In the data rows, the value 128 means zero.
Some points:
[116 137 166 111 117 193  82 118 181 140 121  86 112  82  87 125 192 152
  13 157 171 130 169 108 147 101 142 136 204 191 153  77 161 164 128  78
 189  88 194  94 143 117 101 154 115  70 143 114 162  79 104 108]
[154 130 180 104  29 161 134 161 103 230 126 128  61 179 193 153 157 185
 157 189 150 177 150  81 103  61  90 145 135  68 117 165  90 137 117 106
 141 124  97 162 202 135 114 131 152  76 176 111  89 142  77  92]
[ 91 119 176 121 175  78 124  69 167  68 163 113 185 106  94  74 113  73
 146 148  57 106  46  99 146 142 123 102  56 109 128 114 125  59 137 109
 138 148 109  64 153  92 124  90 228 140 185 127  49  70 121 131]
[ 80 113 165 115 116 100 154 125 150 154 140 151 184 139  87  95  65  76
 150  71 115 156 121  85  83 148 202 108 155 125 166 132 117  84 127 170
 129  79 137 128 144 202 207 105 124 125 101 164 164  93 124 160]
[158 130 122 133 139  96  66 117 174 145  60  92 153 115 151 140  63  84
 108 118 116  97 133 163 115 103 131 154 160 130 129 134 104 118 102 155
 148 143 146  88 131  50 132  83 156 184  86 137 200 138 170 114]
[210 167 112 101 167 112  92  59 103 135 117 135 115 117 139 219  38 151
 144 222 197  91 119 114  50  62 216  96 109 165 144 119 127 106 109  31
 102 157 105 143 118 120 175 133  96  86 140 119 166  81 195 167]
[191  77 107  99  85 146 157  49  80  87 142  60  66  83 136 140  93 163
 128 133 152 107  88 102 158 168 145  97 132 157 102 102  85 141 130 150
  90 118 165 170 135 154 152  34  76 135  90 120 155 103 117 119]
[112 134 101 119 149 159  89 113 126  94 135  57 159  40 103 114 164 202
 190 126 120  90 133  63  45 108 203 150 123 105  87 155 143 164 115 121
 115 118 153  81 143 109 133  78  77 193 154 133  96 163 114 123]
[117 204 175 144 149 157 183 194 156 160 127 144  73 160 131 102  96  65
  64 117  73 111  96  68 186 182 114 180  73  25  86  84 184 139 127 169
 138 162 104 227  62  98 127 141 136 180 181 154 117 145 184 117]
[119 121 140  95 148 152 141 171 139 122   5 149  98  73  53 110 154 203
 155 128  97  94  84 133  93 125  83 106 158 157  92  90  96  96 170 194
 154 177 162 154  66  73 151 180 225 152  58  95 189 147 128 128]
[124 108  65 110 125 122 113 202 138  61  74  84 181  59 128 176 108  52
 128 176  98 177 109  94 162  40  97  91 116 179 133 190 117  42  74 159
 176 123 107 151  79 107 143 115 159 173 131 114  89 128 141 148]
[ 89 110 145 170 128 174 226 130 103 158 183 236 158 179 180  98 119  78
  51 111 171 100 169  75 162 113  88 141 127 142  67 172 117 207 137 122
  84 154 178 108  38  71 176 206 163 117 191 123  51 137  87 132]
[146  28 173 186 101 152 102 141 111  74 179 133 178  79 122 164  95 169
 105 133  85 206 108 220 117 140 168 124 148  78  91  88  84 119 144 101
 174  97 193 130 144  76  62  73 114 157 144 177 147 141 126 158]
[ 92 158 100 110 144 133 137 114 115  77 120  83 199 223 110  52  49 109
  92 185  96 106  57 103 146 185 110 164  34 115 136 172 126  88 179  55
 116 129 160 126  75 188 159 195  55 117 174  54  45  73 162  96]
[164 130 126 164 184 137 152 175  45 129 158 107 188 140 189 149 105 164
 172  74  72 129 121 119 112 147 135  97 148 132 147 104 140 150 136 224
 136 106 120 116 183 111 180 101  49  34 150 116 156  92  93 105]
[123 151 116 149  68 161 125  99 113 130 146  98 171 112 140 114 169 109
  99 110  92 148 140 106 117 180  48  86 144 134 184 230 105  86  97 152
 164 131  83 141 153  68 130 136 156 105 121 120 184 119 190 232]
[126  99 100 213 159 164 119 123  98 115 149 196 130 116 169 216 143  86
 153  44 124  38 129 138 103 116 123 122 108  87 142  85 135 165 130 195
 209  92 118 157 113 162  42 162  32 124 131 131  54  40  66 154]
[158  84  72  97 100 155 125 165  96 136  29 188 136 147  60  74 133 105
 141  80 175 189 140  94 132 159 134 182  54 120 129 123 145 167  99 144
 116  93 126 106 120  65 139 122 175 111  53 148 114 124 129 140]
[199 111 128 190  71 145 147 140 133  69 139 152 108 126 203  93 206 126
 121  93 121 145 197 157  52 114  85 233 148 102 197  93 170 138 109 149
  70  93 113 126 167 177 172 119 179 153 108  93 126 163  54 115]
[120 181 210 123 138 186  84 212 122 214 204 140 176 159 183  84 153  75
 127 142 182 178  93 144 156 162  39 107  95 157  99 106 126 201  69  88
 106  97 224 173 144 113 185 154 111 176 145 103 112 212  89  98]
[110 126 137  49 172 119  73  61 153  97 120 141 112 172 138 148 172 194
 129 126 171 180 139 104  79 127  63 132 151 134 104 136 153 180 145 163
 117 117 113 152 100 179  49 125 123 123 130 166 191 154  67  57]
[141 126 166 187 118  63 170 191 151 112 158  95  80 130  97 116  83 101
 151 122 137 167 160 100 148 187  61 125 134 143 159 173  83 115  85 154
 149 122 118  26 113 168  95 145 100 161 135 173 191 165 168 220]
[129 139  82  61  90  40  58 178 154  74 164 145 118  91 164 200 124 121
 137 102 184  70 112 157 134 196 122 161 163  69 111 167 124 115 159 117
 135 203 131 140 156 100 124  78 130  96 121 121 135 107 130 117]
[ 61  90 117 121 189 131 125 107  74 125 124  89 103  25 186 219 120 117
 107 131 110 134 149 152 111 212 162 143 155 114  83  77 106 107 141 123
  72 133 123  82 106 109  79 140 141 108  85  68 145 182 123 157]
[ 99 156 108 130  77 126 136 130 173 138 145 201 161 141 187 128 108 190
 163 136 144  55  83  76 130 115 104 121 152 173 172  46 181 176 168 196
 183 180 121 190 112 193  59  97 147 101 149 177  44 195 149  79]
[127 170 122 107 116 165 124 134 146  83 180 109 126  92 112 164 147 175
 105  54 129 153 203 151 184  43 147 139 160  94 147 118  96 149 167  40
 158 136 115  97 146 240 145 128 137  88  98 200 117 154  90  95]
[ 62 208 108 148 188 113 220  85  45 122 173 225 116 230 118 127 145 125
  54 148  98 162  80 133 138  89 139 165  88 118  62 163 190 115 113 117
 152 181 119 138 137 133 128 124 140 196 160  70 118 130 167 122]
[165 162 110 155 145  70 148 141 141 142 151  84 151 100 100 122 109 161
 160 107  93 143 143 123 129  87  81 182 114 165 109 163  81 115 137  98
  21  47 151 138 181 156  61  63 155  76  88 104 154  33 193 123]
[156  72 140  93 137 120 110 127 104 128 215 140 120 157 127 112 175 170
 147 208 232  75 218 132 124  99 191  64  82 133 199 124  90 164 144  73
 171 108 127  87 126 133  71 146 149  46 135  91 167 135 115 112]
[ 92  73 172 161 151 139  73 114 159 131 125  75 103 144 104  41  76 126
 114  90 152  66 122 138 129 108 211  39  88 177 128 141 105  57  89  50
 123 180  21 140  44 103 128 109 121 170 146  71 152  64 175  81]
[170 178 110 106 162  81 103 106 131 164 103 176 112  41 144  79  64 134
  90 174  92 119 151 102 151 154 198 117 150 122  70 177 143  18 147 144
 112  98 135 111 163 170  57 113 130  78 116 137 159 187 175 122]
[126 117 129 112 124 118 116 125 118 146 151  99 108 152 142 151 169 138
 141 149  94 113 117 168  66 135 152 157 125 179 107  91 159 107 197 100
 133  44 140  87 150 112 175  46 131  93 132 203 168 126 155 166]
[148 120 131 174 118  55  66 128 105 108  93  82 137  97 102 125 150 151
 128 134 109 163 194 126 171  93 152 151 104 114  82 106  81  75 149 153
 109 123 106 202 190 122 127 164  97  69 123 185 121 158 185 167]
[101 157 124 112 104  86 100  92 204 115 107 217  12 120 188 130 192 139
 124 109  66 107  84 149 143  91 162 110 194 161 212  80 116 182 146 189
 135 103 141 109 115 135 102 177 117 205 113  68  40 164 160 111]
[178  97 118 109 117 177 159 129 131 255 154 188 119 175 135 181 225  98
 164 176 144 208 217 151  82 182 161 113 131 194 123 153 177 184 130 147
 136 183 163 178 128 177 136 165  81 138 145  86 168  80 119  82]
[163 108 170  85  82 138 133  77 165  73 134  49 125 179  96 164 161  90
 221  83 195  97 176 190 132 131 175 108 172 119 116 163 120 125 105 169
 139  86 164 105 104 130 106 126  91  74 140 121 128 170  87 146]
[ 56 149 117 149 160 186 174 159 164 100  55 115  62 168 134 137 162 173
 177 146 158 137   9 189 201 159  50 120 146  66  85 142 148 146 118  74
  79 142 110  88 124 128 203 139 191 172  71 158 119 122  90 144]
[ 98  90 104  96 155  86 160 104 111 174  52  52 143 149  84  88  86  60
 154  82 135 172 100 207 140  83 136 111 133 129 167 135 150 140 182 143
 121 232  91  89 166 151 137 148 156 127  84 154 124  94 158 201]
[152 128 129 126 102 128 179 152  90 183 138 211 125 214  26 119 141 120
  46 154  68  70 136  88 171 161  91 125 145 123 192 107 176 159  63  70
  51 145 115 205 127 105 134 185  87 207 193 150  39 169 119 100]
[ 98 159  47 189 121  92 141 102 149 136  62  95 156 107  79  76  92 111
 166 134 147 155 126 218 171 111  89 121 102 116 159 124 144 119  98 125
 128 129  24 107 117  89 200 190 117 181  92 164 179 140  24  82]
There is one direction along which these points spread out most. Take the direction at right angles to it along which they spread out most. Go by this last direction. How many in every 100 of the points above lie lower along it than each point below? Round to a whole number. More than half of the points above lie lower than the first one.
[146  28 173 186 101 152 102 141 111  74 179 133 178  79 122 164  95 169
 105 133  85 206 108 220 117 140 168 124 148  78  91  88  84 119 144 101
 174  97 193 130 144  76  62  73 114 157 144 177 147 141 126 158] 63
[101 157 124 112 104  86 100  92 204 115 107 217  12 120 188 130 192 139
 124 109  66 107  84 149 143  91 162 110 194 161 212  80 116 182 146 189
 135 103 141 109 115 135 102 177 117 205 113  68  40 164 160 111] 68
[ 92 158 100 110 144 133 137 114 115  77 120  83 199 223 110  52  49 109
  92 185  96 106  57 103 146 185 110 164  34 115 136 172 126  88 179  55
 116 129 160 126  75 188 159 195  55 117 174  54  45  73 162  96] 3
[ 98 159  47 189 121  92 141 102 149 136  62  95 156 107  79  76  92 111
 166 134 147 155 126 218 171 111  89 121 102 116 159 124 144 119  98 125
 128 129  24 107 117  89 200 190 117 181  92 164 179 140  24  82] 13
[152 128 129 126 102 128 179 152  90 183 138 211 125 214  26 119 141 120
  46 154  68  70 136  88 171 161  91 125 145 123 192 107 176 159  63  70
  51 145 115 205 127 105 134 185  87 207 193 150  39 169 119 100] 45
[158  84  72  97 100 155 125 165  96 136  29 188 136 147  60  74 133 105
 141  80 175 189 140  94 132 159 134 182  54 120 129 123 145 167  99 144
 116  93 126 106 120  65 139 122 175 111  53 148 114 124 129 140] 38
[ 89 110 145 170 128 174 226 130 103 158 183 236 158 179 180  98 119  78
  51 111 171 100 169  75 162 113  88 141 127 142  67 172 117 207 137 122
  84 154 178 108  38  71 176 206 163 117 191 123  51 137  87 132] 55
[158 130 122 133 139  96  66 117 174 145  60  92 153 115 151 140  63  84
 108 118 116  97 133 163 115 103 131 154 160 130 129 134 104 118 102 155
 148 143 146  88 131  50 132  83 156 184  86 137 200 138 170 114] 20
[ 99 156 108 130  77 126 136 130 173 138 145 201 161 141 187 128 108 190
 163 136 144  55  83  76 130 115 104 121 152 173 172  46 181 176 168 196
 183 180 121 190 112 193  59  97 147 101 149 177  44 195 149  79] 78
[164 130 126 164 184 137 152 175  45 129 158 107 188 140 189 149 105 164
 172  74  72 129 121 119 112 147 135  97 148 132 147 104 140 150 136 224
 136 106 120 116 183 111 180 101  49  34 150 116 156  92  93 105] 70
[191  77 107  99  85 146 157  49  80  87 142  60  66  83 136 140  93 163
 128 133 152 107  88 102 158 168 145  97 132 157 102 102  85 141 130 150
  90 118 165 170 135 154 152  34  76 135  90 120 155 103 117 119] 60
